In the rows, 128 means zero.
Named moves (each a turn or a mirror), then the moves between two rows, first move first; the first pair answered
move K67:
[112  88 151 102 150 159 135 133 117 116  75 128 127 142 111 117 135 123
 128 159 145  83 117 126 105 114 134 137] => [132  87 172  97 135 138 141 120 125 115 112  91 131 127  98 135 133 103
 116 175 131 105 122 113 134 109 127 119]
[136 130 143 116 119 122 132 133 147 140 146 123 143 127 120 117 135 141
 101 120 130 126 147 142 160 146 108 129] => [126 136 130 117 127 136 126 139 142 140 128 144 140 134 128 103 134 149
 111 110 142 114 142 147 146 152 108 136]
[135 137 116  85 129 101 132 119 109 132 120 119 145 149 107 164 112 121
 124 154 130 136 101 101 122  78 125 135] => [121 137 102  90 141 112 124 129 108 132 100 144 143 164 118 150 112 131
 137 145 136 124  93 110 104  82 130 141]
move K929:
[ 83 113 159 148 128 143 151 118 191 114 163 154 109  88 132 110 125 154
 126 131 118 129 166 128 124 185 123 131] => [ 83 103 164 130 107 116 140 121 177 107 149 159 120  95 127  94 102 178
 131 144 115 120 163 122 107 167 142 126]
[105 111 104 140 141  92 101 110 127 143 113 123 125 131 109 142 115 108
 138 120 143 119 104 110 127 123 170 151] => [109 115 108 153 149 105 107 109 133 147 121 122 120 125 109 147 125  97
 139 116 142 127 106 113 135 133 163 154]
[127 129 136 122 101 122 126 119 127 132 135 137 128 127 122 123 110 135
 114 138 141 132 134 145 121 132 149 136] => [125 138 136 138 112 140 133 116 139 136 145 134 118 124 125 130 124 121
 120 130 143 137 135 148 128 140 140 141]
move K288:
[127 124 110 155 166 145 144 162  98 146  72 150 103 153 124 126 159 105
 138 128 146 127 116 145 113 134 103 134] => [107 116 109 177 133 162 151 141 128 136  84 151 114 159 130 129 164  94
 156 140 134 155 133 154 137 144 129 137]
[143 142 106 130 133 150 135 123 116 134 128 113 112 118 117 134 168 103
 142 128 117 140 117 102 126 124 148 147] => [144 139 107 132 138 147 138 124 115 133 129 111 111 119 116 135 165 104
 140 127 116 139 115 100 126 122 147 150]
[119 117 139 128 167 151 131 145 112 139 127  86 121 113 134 130 165 113
 146 128 146 111 100 129 121 105 120 127] => [ 99 113 138 150 140 156 131 120 146 127 135  90 131 115 139 139 170 101
 161 135 138 138 121 144 138 116 147 123]
move K961:
[120 126 131 128 118 123 127 129 131 125 122 128 129 135 132 118 118 134
 132 131 129 127 132 136 125 130 119 127] => [118 127 129 127 122 121 126 130 130 127 120 132 130 140 131 120 121 139
 128 132 131 128 124 133 123 132 117 128]
[144 137 112 111 131  97 125 108  92 109 125  67 127 128 117 150 114  70
  95 152 141 143  88  71 144 100 132 120] => [123 127 157 140 108 112 140 105 153  94 138  65 128 117 138 168 115  75
 108 144 121 177 133 120 177 142 101 115]
[151 124 125  90  95  77 108 131 110 110 139 107 113 115  99 140 104 149
 113 147 141 111 118  84 111  93 143 120] => [134 117 164 114  74  86 122 127 164  96 153 107 112 106 115 153 116 153
 123 145 119 139 165 129 143 124 120 112]
Now pairs of rows:
(2 to 4 moves a pair)
[113 113 188 159 116 138 103 143 159 120 115 106 115 116 127 132 115 156
 140 121 105 161 181 139 158 148  77 104] => [105 118 182 169 123 151 102 148 159 123 108 111 109 120 133 132 121 155
 145 115 108 160 176 146 158 153  71 114]
K929 K67 K929 K67
[ 97 151  85 182 127 182 121 105 150 139 146 147 137 134 147 142 171  90
 164 139 138 157 140 131 157 157 170 166] => [ 92 114 132 149  61 119 113 104 158 112 138 138 160 139 142 128 112 142
 166 172 108 163 166 142 157 135 190 127]
K929 K961 K67
[132 170  88 134 190 176 134 121 120 167 149 119 101 108 115 154 168  90
 121  97 157 129 120 130 119 155  84 169] => [104 129  70 105  86 127 100  83 106 129 121 141 151 157 105 109 101 136
 152 148 138 135 130 117 100 113 203 146]
K288 K961 K929 K288
[113 163 129 163 141 173 124 127 172 115 120 126  99 102 137 141 165 100
 131  95 137 168 166 159 152 187  98 130] => [163 153 162 121 142 109 133 145 138 122 138  71  99  77 108 158 141 102
  94 114 130 152 151 124 155 151  66  99]
K288 K929 K67 K929
[164 124 137 107 159 105 129 150 101 134 131 105 120 111 113 132 121 123
  99 125 136 101 119 102 113 109  96 129] => [158 112 137  99 140  93 122 149  95 126 124 109 128 118 113 126 106 139
 106 137 133 101 122 105 108 103 112 121]
K288 K929 K288
